In the rows, 128 means zero.
Named turns come first, each shown by rows before and after it. Which turns, in which order, take the first row of each pair that follows to the second? Write the first one first, as in the answered first pair.
E (before => after):
[163  92 114 130 104 120 119 105  86 122 135 107 110  97 133 140 115 121
 126 101 117 136 133 133 119 151 120] => [168 100 112 143 104 148 116 122  84 109 122 110 116  99 124 125 108 126
 134 103 129 138 151 135 112 143 124]
[103 109 180 104 119  97 153 148  77 186  93 103 131 130  66 180  91 114
 150 137  94  77  70 162 148 130  65] => [141 189 138 172 131 190  97 157 112 136  44 133 139 139 111 105  68 159
 178 166 144  64 148 122  85 108 119]
[120 156  64 171 114 165  85 151 148 116  83 162 154 130 134 111 141 140
 177 143 154 122 140 173 134 107 162] => [120 127  75 115 117  68  96  74 149 166 129 143 131 138 174 163 170 139
 135 146 119 116  84 142 145 135 163]
A (before => after):
[139 110 119 104 102  68 116 109 122 133 157 153  96 127 148 145 142 136
 132 116 122 106 119 150 125 132 165] => [150 121 110 108 104  75 107 104 129 131 145 153  91 128 161 137 141 145
 132 125 125 106 129 140 115 133 173]
[110 148 117 144 115 175 150 207 101 150 134 127 129 150  69 134 139  63
 197 134 155  95 133 128 130  96 153] => [140 178  97 162 131 196 125 188 121 136 110 125 124 153 107 109 132  87
 195 144 168 107 154  93 112 103 171]
[100 108 152 137  68 162 145 166 111 146 116 139 112 127 136 101 145 109
 187  89 116 154 126 144  56  98 104] => [117 123 140 147  77 171 132 152 124 141 106 140 109 131 159  86 140 122
 189  93 125 157 143 125  45  99 113]
Z (before => after):
[ 99 124 135 120 101 143 100 194 125 124 143 172 158 169 134 132  85 138
 141 111 110 112 119 157 140 113 144] => [106 112 140 125 110 153 119 206 121 114 133 163 152 156 123 125  83 132
 144 107 117 134 121 161 160 121 119]
[125  69 145 133 122 185 129 193 104  85 104  84 153  69  97  66  98 133
 200 133 123 121  81 149 100 133  95] => [145  62 146 127 141 171 140 176 107  88  92  62 139  62 120  69 102 135
 185 128 117 152  77 121 122 157  73]
[114 167 117 142 140 163 130 145 146  94 109 153 157 132  84 112 105 143
 146 151 145 119 132 140 137 106 121] => [126 164 119 142 150 160 137 143 142  94  97 136 151 122  86 110 103 140
 140 150 145 141 130 125 152 120 104]
L (before => after):
[151  56 140 167 145 174 177 139  92  98 119 135 146 158  83  80  82 152
  92 160 117 141 112 108 149 114  83] => [124  54 143 162 122 169 174 146  86 108 139 152 154 166  63  92  89 147
  95 159 110 115 103 133 139  99  98]
[152 133 134 147 120 180 101 176 116  92  85 118 164 105 102 102  97 130
 173 124 161 132 134 176 133 136 155] => [131 127 137 140 103 172  96 178 113 104 103 133 172 115  93 112 103 127
 173 126 159 112 128 187 119 123 173]
[144 101 146 138 152 132 149 138 122 127 120 101 103  97 120 131 109 113
 117  99 113 187 125 124 171 153  64] => [110  88 156 128 128 125 150 159 112 138 142 124 118 106  88 153 115 103
 125  93 104 155 109 164 163 130  79]
[143 118 132 120 150 113 135 120 118 137 128 116 125 145 130 116 145 135
 134 124 133 154 123 127 143 149 117] => [134 114 138 121 145 118 138 132 114 139 127 120 130 144 120 115 143 132
 139 123 131 153 124 139 147 141 114]
Pairs:
Each pair is two turns apart.
[ 96  93 158 101  90 100 150 120 129 171 177 121 124 128 117 169 140 115
 104 115 111 122  61 163 135 133 141] => [ 88  90 158 115  87 118 159 141 126 160 171 126 128 120  96 163 130 107
 115 112 114 124  64 177 137 125 137]	Z, Z
[137 122 128 114 119  92 114 104 137 139 134 111 139 133 153 130 125 134
 108 132 126 104 115 129 127 133 146] => [119 115 135 123 107 117 124 146 123 129 132 122 158 130 110 128 122 122
 126 125 131  94 120 165 130 114 141]	Z, E
[ 91 131 128 148 111 168 142 191  91 114 128 143 147 124  65 123 113 113
 150 123 133 110 135 176 133 102 127] => [ 87 106 135  95 108  75 149 124  98 159 165 121 127 135 104 173 142 107
 111 126 103 109  87 157 149 128 124]	E, E
[160 116 137 146 160 146 153 161 112  97  68 105 144  85  99 101  79  97
 171 114 145 175 107 133 219 108  38] => [163 100 142  95 164  61 151  85 120 139 108  89 124  93 148 145 104 103
 135 116 115 167  63 101 225 135  47]	E, E
[ 99 132 145  87 103 100 160  97 114 186 177 145 105 116 189 175 139 134
 121 113 131 103 108 134 123 118 128] => [109 168 130 148 109 199 148 164 116 134 126 163 123 110 158 118 110 145
 163 115 171 108 168 148 102  93 136]	E, A
[ 80 135  52 160  77 166  97 144 127 131 108 157 171 139 148  87 115 169
 128 159 135  96 151 147  84  94 153] => [100 116  64 176 102 195 135 177 115 110  76 129 171 110 117  73  99 154
 135 142 146 147 164 150 130 115  96]	Z, Z
[133 137 119 143 124 160 159 172 124 111 105 120 127 125 127 108 118 132
 149 128 151 160 132 100 139 119 101] => [121 112 134 112 118 115 176 154 114 136 130 109 124 127 121 138 132 123
 136 120 134 161 102 103 156 129  86]	E, E
[128  94 145 125 140 150 167 163 125 134 106  78 112 105 101 133 119 106
 137  93 100 168 108 149 185 156  91] => [162 157 102 155 156 174 109 120 169 118  84  95 104 126 178  95 116 148
 133 128 125 151 149  90 126 154 147]	E, Z
[142 104 150 106 153  68 155 127 118 145 120 102 135 132 135 127 162  96
  92 164 105 160 102  90 136 179 115] => [159 117 143 139 165 124 162 167 113 112  87  98 140 116 118  95 144  98
 113 161 126 180 132  94 139 174  96]	E, Z
[157 132 144  43 123  74  83  82 114 127 126  56  81  98 144 146 136 112
 129 115 150 117  92  99 131 141 134] => [124 144 141  49  93  87  59 105 115 127 146  93 104 118 125 149 133 108
 145 123 148  68  97 136  97 104 177]	Z, Z
[ 79  98 136  97 103  93 142 123 115 159 162 140 138 145  85 160 145 101
 113 111 109 100  94 173 124 115 133] => [116 158 106 159 118 183 103 150 139 105 114 159 146 147 106  91 121 135
 141 131 151 102 161 147  83 100 162]	Z, E
[177 115 160 131 141 114 162 113 133 136 101  73 119 105 154 134 129 114
 102 122 127 211 132  88 164 184  88] => [131  99 175 143 115 156 176 185 110 124 110  94 142 107  78 133 117  89
 134 108 130 192 134 162 164 146  86]	E, L
